(in the rows, 100 means zero)
The rows of T fall into a few groups and each row is roughly a mix of its group's hidden directions, except some rows that fit no group.
T (95 x 10):
54; 93; 102; 87; 90; 77; 111; 90; 86; 91
82; 111; 91; 92; 88; 89; 127; 69; 69; 96
85; 69; 102; 81; 104; 105; 123; 100; 73; 74
85; 75; 78; 133; 82; 103; 91; 105; 101; 124
68; 93; 76; 115; 79; 85; 108; 80; 121; 101
86; 89; 89; 121; 123; 101; 84; 65; 77; 102
78; 89; 90; 131; 113; 121; 81; 121; 81; 108
73; 99; 79; 121; 92; 103; 62; 83; 102; 95
147; 109; 117; 103; 105; 114; 108; 83; 113; 113
75; 83; 80; 136; 99; 112; 85; 114; 91; 114
102; 74; 82; 79; 99; 93; 98; 140; 119; 101
59; 97; 86; 126; 117; 115; 94; 118; 95; 96
74; 90; 89; 127; 105; 95; 85; 81; 65; 103
96; 88; 106; 124; 105; 122; 98; 78; 59; 91
123; 137; 115; 91; 114; 104; 116; 116; 93; 78
118; 63; 106; 128; 92; 104; 98; 93; 106; 128
108; 136; 98; 119; 90; 100; 86; 116; 67; 110
79; 97; 86; 124; 112; 119; 68; 127; 101; 102
117; 114; 128; 69; 100; 87; 73; 113; 105; 86
127; 116; 94; 112; 104; 120; 134; 75; 102; 109
93; 111; 112; 92; 110; 101; 103; 63; 66; 79
90; 93; 85; 126; 118; 105; 82; 74; 67; 107
80; 96; 90; 128; 104; 97; 88; 88; 57; 104
111; 78; 84; 115; 75; 94; 98; 117; 123; 130
123; 87; 92; 75; 115; 105; 121; 113; 127; 79
97; 127; 114; 126; 89; 98; 84; 71; 96; 125
121; 105; 130; 80; 106; 90; 84; 64; 98; 106
126; 126; 124; 97; 92; 107; 104; 70; 114; 117
57; 83; 85; 103; 84; 83; 103; 103; 77; 95
76; 52; 85; 102; 104; 102; 102; 82; 103; 99
85; 92; 86; 125; 95; 110; 63; 82; 77; 101
87; 100; 91; 129; 112; 101; 88; 83; 58; 103
80; 67; 94; 86; 101; 94; 93; 79; 135; 102
119; 75; 110; 117; 92; 100; 108; 66; 94; 128
71; 82; 82; 123; 93; 96; 81; 88; 72; 110
83; 123; 122; 114; 83; 93; 92; 72; 80; 120
70; 71; 90; 119; 108; 96; 96; 77; 75; 98
89; 118; 121; 67; 96; 85; 130; 89; 101; 84
104; 109; 115; 90; 108; 101; 103; 64; 62; 85
81; 77; 114; 91; 87; 74; 84; 75; 77; 107
68; 99; 115; 102; 81; 87; 101; 63; 90; 115
104; 120; 87; 101; 84; 99; 60; 99; 114; 129
91; 119; 111; 78; 105; 87; 118; 65; 94; 75
81; 69; 79; 131; 93; 104; 102; 123; 106; 110
102; 135; 122; 105; 84; 90; 94; 75; 109; 126
71; 88; 75; 117; 84; 97; 129; 94; 78; 103
56; 98; 92; 119; 109; 103; 119; 84; 82; 88
83; 105; 111; 108; 100; 99; 115; 49; 93; 92
88; 115; 92; 103; 110; 110; 52; 111; 113; 84
120; 74; 94; 114; 82; 100; 112; 122; 104; 134
74; 125; 96; 72; 97; 86; 97; 113; 85; 72
89; 97; 104; 129; 84; 104; 73; 87; 79; 130
128; 89; 102; 71; 92; 102; 102; 129; 126; 113
90; 69; 82; 120; 118; 110; 95; 77; 74; 102
123; 128; 117; 76; 110; 100; 103; 65; 96; 96
135; 119; 129; 76; 105; 97; 89; 83; 105; 99
134; 135; 106; 87; 103; 108; 89; 105; 124; 110
118; 102; 79; 133; 110; 110; 71; 114; 113; 113
84; 100; 95; 139; 102; 109; 80; 88; 68; 104
90; 100; 106; 133; 94; 110; 84; 66; 79; 116
95; 111; 97; 80; 104; 88; 105; 148; 91; 83
90; 97; 91; 139; 107; 112; 79; 98; 66; 100
106; 116; 106; 86; 109; 94; 77; 77; 141; 110
64; 91; 84; 132; 105; 113; 85; 95; 80; 99
91; 83; 89; 114; 123; 112; 113; 80; 83; 65
110; 72; 92; 135; 109; 117; 103; 91; 115; 126
129; 142; 107; 101; 109; 98; 100; 101; 126; 102
62; 98; 94; 86; 94; 83; 81; 127; 92; 82
104; 83; 108; 108; 103; 104; 145; 117; 83; 119
70; 91; 93; 122; 100; 104; 108; 72; 68; 98
98; 105; 89; 130; 98; 126; 96; 140; 112; 106
62; 83; 81; 130; 95; 100; 120; 100; 98; 108
87; 69; 88; 119; 101; 113; 86; 114; 65; 99
65; 103; 110; 113; 95; 94; 103; 69; 70; 95
95; 89; 85; 126; 122; 119; 106; 68; 112; 120
93; 90; 104; 76; 101; 93; 128; 67; 125; 87
136; 138; 114; 89; 110; 107; 104; 110; 112; 97
118; 111; 120; 74; 102; 100; 119; 109; 137; 89
117; 148; 109; 99; 89; 95; 82; 114; 104; 110
130; 107; 83; 122; 112; 112; 77; 127; 114; 108
129; 123; 112; 91; 112; 110; 112; 62; 102; 104
94; 114; 91; 96; 106; 105; 63; 124; 133; 90
113; 94; 104; 96; 103; 101; 122; 143; 125; 115
131; 142; 118; 90; 112; 102; 101; 104; 114; 97
78; 98; 80; 112; 98; 101; 129; 65; 81; 107
102; 103; 90; 108; 103; 112; 58; 131; 120; 103
101; 127; 97; 124; 116; 100; 74; 78; 73; 109
126; 109; 102; 72; 111; 99; 122; 112; 131; 85
101; 84; 107; 72; 88; 96; 116; 112; 143; 95
101; 73; 112; 78; 107; 100; 132; 101; 127; 81
75; 100; 80; 134; 96; 112; 82; 122; 85; 110
121; 125; 115; 77; 102; 99; 87; 133; 112; 82
68; 98; 90; 92; 91; 87; 88; 139; 95; 81
93; 113; 121; 67; 105; 80; 79; 74; 87; 90
128; 147; 111; 98; 97; 102; 96; 118; 97; 104

Which two rows in each list fit none of the groups? Every other row fits one group, some only roughly. Give them in the order they come.
  * z_902: 119; 126; 119; 70; 118; 103; 83; 102; 103; 77
  * z_219: 119; 100; 103; 104; 93; 106; 94; 151; 118; 93
  * z_432: 123; 140; 107; 76; 113; 109; 108; 103; 110; 82
  * z_849: 121; 127; 117; 68; 111; 97; 84; 92; 107; 78
  * z_124: 102; 91; 84; 111; 89; 103; 76; 132; 132; 116
  * z_720: 92; 92; 105; 61; 99; 92; 123; 108; 118; 72
  * z_707: 70; 63; 84; 126; 95; 96; 96; 102; 97; 113
  * z_427: 114; 111; 115; 77; 113; 105; 131; 84; 107; 70
  * z_763: 133; 124; 114; 90; 82; 100; 128; 86; 87; 100
  * z_93: 97; 96; 84; 114; 98; 109; 73; 138; 126; 111
  * z_718: 115; 104; 97; 96; 111; 114; 74; 146; 108; 93
 : z_720; z_718
  * z_886: 110; 127; 113; 68; 111; 93; 92; 95; 122; 74
  * z_378: 113; 132; 122; 81; 108; 96; 127; 85; 104; 81
  * z_816: 131; 108; 100; 113; 108; 121; 101; 130; 130; 104
  * z_533: 81; 75; 72; 102; 100; 102; 93; 140; 98; 98
  * z_365: 95; 122; 86; 113; 101; 103; 99; 59; 77; 120
  * z_782: 135; 107; 98; 116; 115; 128; 114; 93; 123; 113
  * z_330: 94; 133; 102; 77; 102; 93; 118; 70; 82; 85
  * z_17: 116; 124; 116; 63; 106; 88; 106; 93; 118; 80
  * z_836: 80; 93; 84; 83; 93; 79; 97; 144; 111; 100
  * z_827: 84; 63; 91; 127; 80; 92; 109; 99; 88; 119
  * z_676: 89; 86; 105; 71; 89; 86; 121; 74; 130; 103
  * z_188: 120; 123; 110; 72; 107; 98; 76; 110; 125; 84
 : z_533; z_365
  * z_715: 76; 69; 86; 119; 108; 100; 103; 82; 69; 97
  * z_433: 88; 100; 91; 120; 107; 117; 54; 100; 80; 97
  * z_213: 98; 79; 96; 63; 98; 90; 120; 120; 124; 89
  * z_891: 120; 105; 100; 105; 100; 111; 89; 148; 120; 92
  * z_196: 71; 104; 104; 116; 119; 96; 86; 72; 76; 81
  * z_687: 61; 68; 98; 86; 82; 86; 103; 100; 85; 105
  * z_303: 114; 88; 100; 85; 118; 114; 132; 84; 110; 68
  * z_218: 67; 98; 82; 118; 106; 105; 95; 130; 127; 100
  * z_826: 65; 70; 87; 115; 100; 94; 80; 123; 104; 102
  * z_925: 95; 109; 93; 141; 96; 108; 85; 119; 73; 115
  * z_913: 81; 88; 99; 122; 113; 115; 101; 91; 55; 100
  * z_72: 99; 104; 80; 125; 111; 108; 68; 81; 77; 118
 : z_196; z_925
  * z_463: 95; 70; 84; 134; 82; 104; 112; 120; 96; 116
  * z_475: 104; 94; 81; 130; 100; 105; 66; 122; 100; 121
  * z_185: 98; 107; 90; 138; 116; 115; 66; 115; 94; 103
  * z_431: 110; 116; 105; 77; 80; 94; 91; 114; 142; 111
  * z_534: 60; 88; 78; 133; 96; 106; 93; 93; 94; 103
  * z_577: 115; 133; 114; 72; 112; 100; 84; 115; 112; 79
  * z_647: 125; 117; 104; 119; 91; 107; 73; 106; 111; 135
  * z_89: 71; 100; 85; 138; 104; 96; 79; 88; 80; 100
  * z_936: 65; 72; 90; 110; 74; 89; 102; 113; 82; 101
  * z_292: 138; 93; 114; 71; 93; 93; 120; 93; 120; 104
  * z_735: 66; 77; 86; 116; 102; 92; 83; 76; 80; 102
  * z_27: 124; 137; 110; 76; 101; 103; 103; 120; 105; 80
  * z_401: 73; 65; 84; 129; 91; 98; 97; 108; 96; 115
 : z_185; z_292
  * z_537: 90; 89; 99; 107; 86; 89; 135; 63; 83; 102
  * z_34: 70; 83; 93; 107; 110; 102; 104; 96; 64; 72
  * z_796: 97; 86; 75; 125; 109; 107; 77; 133; 84; 98
  * z_884: 119; 82; 83; 94; 96; 100; 87; 114; 141; 121
  * z_578: 101; 114; 93; 87; 94; 91; 77; 108; 148; 93
  * z_78: 78; 112; 115; 73; 89; 76; 118; 73; 111; 99
  * z_453: 95; 97; 95; 119; 112; 122; 61; 105; 70; 100
  * z_424: 71; 88; 96; 91; 98; 92; 68; 131; 88; 86
  * z_143: 98; 97; 84; 133; 103; 106; 69; 125; 80; 109
  * z_11: 121; 136; 127; 86; 104; 95; 118; 110; 115; 88
  * z_888: 112; 80; 111; 65; 94; 104; 131; 86; 121; 97
  * z_454: 91; 127; 116; 70; 102; 84; 125; 109; 98; 76
  * z_957: 131; 120; 112; 78; 106; 92; 100; 106; 137; 98
 : z_424; z_957
  * z_83: 93; 78; 86; 115; 78; 90; 129; 108; 121; 123
  * z_671: 106; 121; 113; 75; 115; 100; 72; 124; 117; 82
  * z_783: 79; 75; 84; 83; 90; 85; 93; 139; 103; 104
  * z_267: 53; 107; 82; 115; 107; 101; 90; 97; 112; 83
  * z_489: 81; 86; 78; 142; 111; 118; 96; 101; 94; 113
  * z_551: 88; 99; 100; 110; 114; 101; 94; 51; 77; 97
  * z_830: 81; 93; 86; 111; 90; 100; 93; 150; 103; 88
  * z_602: 117; 124; 122; 70; 114; 96; 75; 106; 111; 85
  * z_734: 115; 88; 97; 117; 102; 113; 92; 145; 123; 100
  * z_444: 117; 107; 117; 89; 111; 100; 99; 50; 95; 110
  * z_624: 71; 77; 89; 112; 81; 90; 76; 107; 91; 126
  * z_618: 122; 123; 115; 71; 115; 102; 81; 109; 117; 80
  * z_745: 80; 94; 96; 111; 92; 94; 114; 61; 67; 97
  * z_9: 110; 126; 114; 77; 118; 104; 71; 92; 95; 73
  * z_887: 59; 73; 88; 87; 99; 83; 109; 107; 92; 82
 : z_489; z_551
  * z_792: 62; 74; 79; 120; 91; 95; 105; 96; 84; 109
  * z_158: 107; 107; 117; 81; 101; 89; 99; 52; 83; 105
  * z_326: 89; 55; 73; 94; 110; 104; 111; 103; 108; 85
  * z_497: 116; 92; 98; 119; 120; 120; 80; 125; 131; 107
  * z_805: 74; 85; 77; 119; 77; 96; 82; 109; 78; 115
  * z_179: 89; 97; 89; 104; 93; 100; 92; 153; 106; 86
  * z_610: 83; 75; 87; 129; 88; 101; 123; 110; 96; 127
  * z_38: 130; 104; 108; 87; 110; 110; 76; 136; 115; 103
  * z_271: 91; 123; 110; 121; 74; 89; 102; 82; 94; 134
  * z_585: 90; 72; 79; 126; 94; 104; 73; 93; 104; 124
  * z_575: 114; 106; 121; 69; 100; 84; 101; 67; 96; 79
  * z_128: 120; 105; 114; 94; 90; 94; 118; 56; 82; 111
  * z_872: 61; 100; 100; 120; 94; 89; 90; 85; 67; 99
 : z_271; z_575
  * z_587: 109; 93; 113; 63; 102; 100; 134; 88; 113; 81
  * z_69: 120; 132; 103; 84; 100; 108; 110; 132; 110; 79
  * z_334: 120; 138; 128; 86; 102; 100; 120; 90; 93; 92
  * z_843: 99; 84; 75; 125; 102; 105; 74; 132; 93; 113
  * z_476: 100; 99; 83; 127; 104; 106; 70; 135; 84; 109
  * z_102: 63; 84; 92; 123; 93; 89; 86; 93; 70; 101
  * z_345: 107; 78; 102; 65; 101; 85; 100; 135; 113; 93
  * z_547: 125; 113; 108; 85; 112; 109; 72; 132; 119; 97
  * z_880: 58; 90; 72; 110; 93; 98; 112; 119; 89; 92
  * z_979: 97; 72; 92; 118; 119; 112; 118; 89; 65; 89
  * z_903: 115; 96; 109; 91; 103; 100; 87; 143; 133; 102
  * z_680: 100; 84; 108; 63; 102; 97; 132; 90; 116; 80
  * z_614: 129; 107; 89; 101; 99; 103; 81; 134; 125; 118
  * z_53: 121; 136; 110; 74; 87; 95; 119; 103; 87; 84
 : z_345; z_903
  * z_963: 62; 92; 82; 95; 89; 90; 102; 119; 71; 86
  * z_620: 82; 107; 82; 121; 89; 105; 57; 107; 89; 111
  * z_255: 106; 114; 107; 64; 102; 87; 126; 102; 127; 83
  * z_623: 96; 97; 97; 101; 103; 103; 79; 149; 120; 89
  * z_845: 82; 116; 90; 134; 95; 94; 70; 112; 85; 117
  * z_56: 114; 113; 103; 126; 89; 107; 74; 82; 109; 135
  * z_40: 76; 104; 84; 120; 86; 91; 66; 91; 81; 119
  * z_766: 128; 105; 106; 106; 120; 120; 85; 120; 134; 104
  * z_295: 90; 92; 85; 127; 98; 106; 95; 104; 52; 103
  * z_398: 71; 81; 85; 117; 77; 93; 93; 107; 68; 107
  * z_807: 75; 82; 102; 94; 105; 99; 125; 72; 80; 75
  * z_381: 104; 120; 98; 74; 114; 84; 118; 112; 132; 78
  * z_860: 97; 77; 86; 127; 93; 107; 127; 73; 90; 119
  * z_670: 85; 107; 104; 89; 93; 82; 129; 60; 91; 87
  * z_772: 85; 72; 85; 126; 82; 96; 120; 86; 86; 121
 : z_963; z_620
  * z_768: 70; 109; 100; 117; 105; 96; 98; 107; 57; 84
  * z_691: 112; 125; 120; 62; 95; 84; 90; 103; 95; 78
  * z_212: 96; 120; 108; 72; 98; 81; 123; 78; 119; 78
  * z_518: 66; 104; 108; 116; 86; 92; 81; 89; 65; 96
  * z_313: 82; 75; 88; 133; 98; 112; 111; 113; 80; 121
  * z_319: 61; 94; 94; 93; 95; 82; 95; 75; 72; 96
  * z_985: 106; 90; 80; 113; 99; 98; 69; 136; 112; 119
  * z_862: 72; 84; 80; 116; 76; 91; 120; 114; 76; 99
  * z_579: 76; 86; 86; 127; 113; 108; 82; 85; 69; 104
  * z_191: 132; 96; 99; 90; 87; 95; 84; 124; 133; 117
  * z_246: 88; 117; 88; 115; 71; 93; 72; 119; 84; 120
 : z_518; z_579
  * z_868: 96; 82; 82; 126; 102; 109; 71; 128; 82; 109
  * z_984: 127; 130; 98; 89; 85; 106; 84; 121; 121; 117
  * z_115: 88; 95; 119; 115; 85; 110; 96; 72; 63; 115
  * z_599: 68; 106; 103; 79; 96; 77; 97; 74; 74; 90
  * z_569: 73; 97; 107; 119; 124; 91; 93; 66; 81; 90
  * z_248: 98; 93; 90; 119; 106; 116; 63; 134; 106; 109
  * z_358: 117; 142; 112; 88; 95; 96; 81; 102; 124; 111
  * z_774: 91; 75; 87; 134; 94; 112; 99; 121; 90; 126
  * z_318: 107; 112; 115; 77; 102; 89; 115; 61; 82; 81
  * z_385: 72; 75; 91; 114; 84; 86; 110; 79; 75; 113
  * z_654: 104; 68; 93; 118; 87; 100; 74; 121; 115; 124
  * z_983: 93; 59; 101; 82; 99; 103; 127; 105; 123; 87
  * z_207: 90; 66; 95; 105; 101; 101; 121; 135; 118; 88
 : z_654; z_207
  * z_917: 81; 72; 90; 107; 84; 93; 131; 76; 91; 117
  * z_776: 120; 109; 121; 74; 101; 90; 127; 73; 85; 89
  * z_521: 110; 99; 97; 138; 101; 120; 74; 102; 77; 117
  * z_340: 140; 122; 106; 101; 106; 120; 110; 120; 120; 98
  * z_97: 130; 121; 126; 77; 99; 109; 124; 88; 107; 95
  * z_996: 90; 95; 97; 100; 85; 89; 125; 62; 70; 107
  * z_150: 82; 78; 88; 120; 83; 90; 135; 87; 94; 118
  * z_350: 65; 75; 78; 120; 86; 93; 115; 99; 83; 106
  * z_543: 110; 113; 104; 94; 117; 116; 57; 126; 99; 92
  * z_230: 83; 71; 79; 113; 103; 102; 77; 91; 67; 102
  * z_945: 94; 121; 110; 90; 121; 109; 74; 83; 78; 71
  * z_311: 80; 95; 96; 101; 102; 94; 108; 53; 75; 107
  * z_703: 127; 126; 113; 102; 117; 114; 119; 75; 106; 82
  * z_852: 134; 114; 107; 98; 98; 113; 104; 138; 121; 94
  * z_912: 108; 116; 117; 71; 107; 91; 120; 70; 91; 78
 : z_917; z_230
  * z_825: 141; 118; 125; 84; 109; 107; 88; 105; 118; 97
  * z_164: 113; 127; 125; 87; 97; 96; 100; 60; 91; 92
  * z_976: 127; 113; 106; 69; 90; 83; 97; 98; 133; 94
  * z_542: 123; 121; 118; 77; 111; 103; 79; 123; 119; 85
  * z_555: 55; 90; 85; 94; 98; 87; 107; 80; 79; 93
  * z_904: 131; 119; 124; 65; 113; 98; 105; 103; 102; 87
  * z_302: 119; 120; 116; 80; 124; 111; 78; 125; 107; 86
  * z_359: 73; 96; 111; 100; 95; 82; 92; 60; 75; 104
  * z_863: 70; 76; 84; 120; 88; 93; 110; 82; 77; 113
  * z_789: 126; 133; 113; 79; 116; 110; 90; 110; 117; 86
  * z_968: 114; 84; 105; 60; 97; 96; 122; 104; 128; 94
 : z_164; z_359
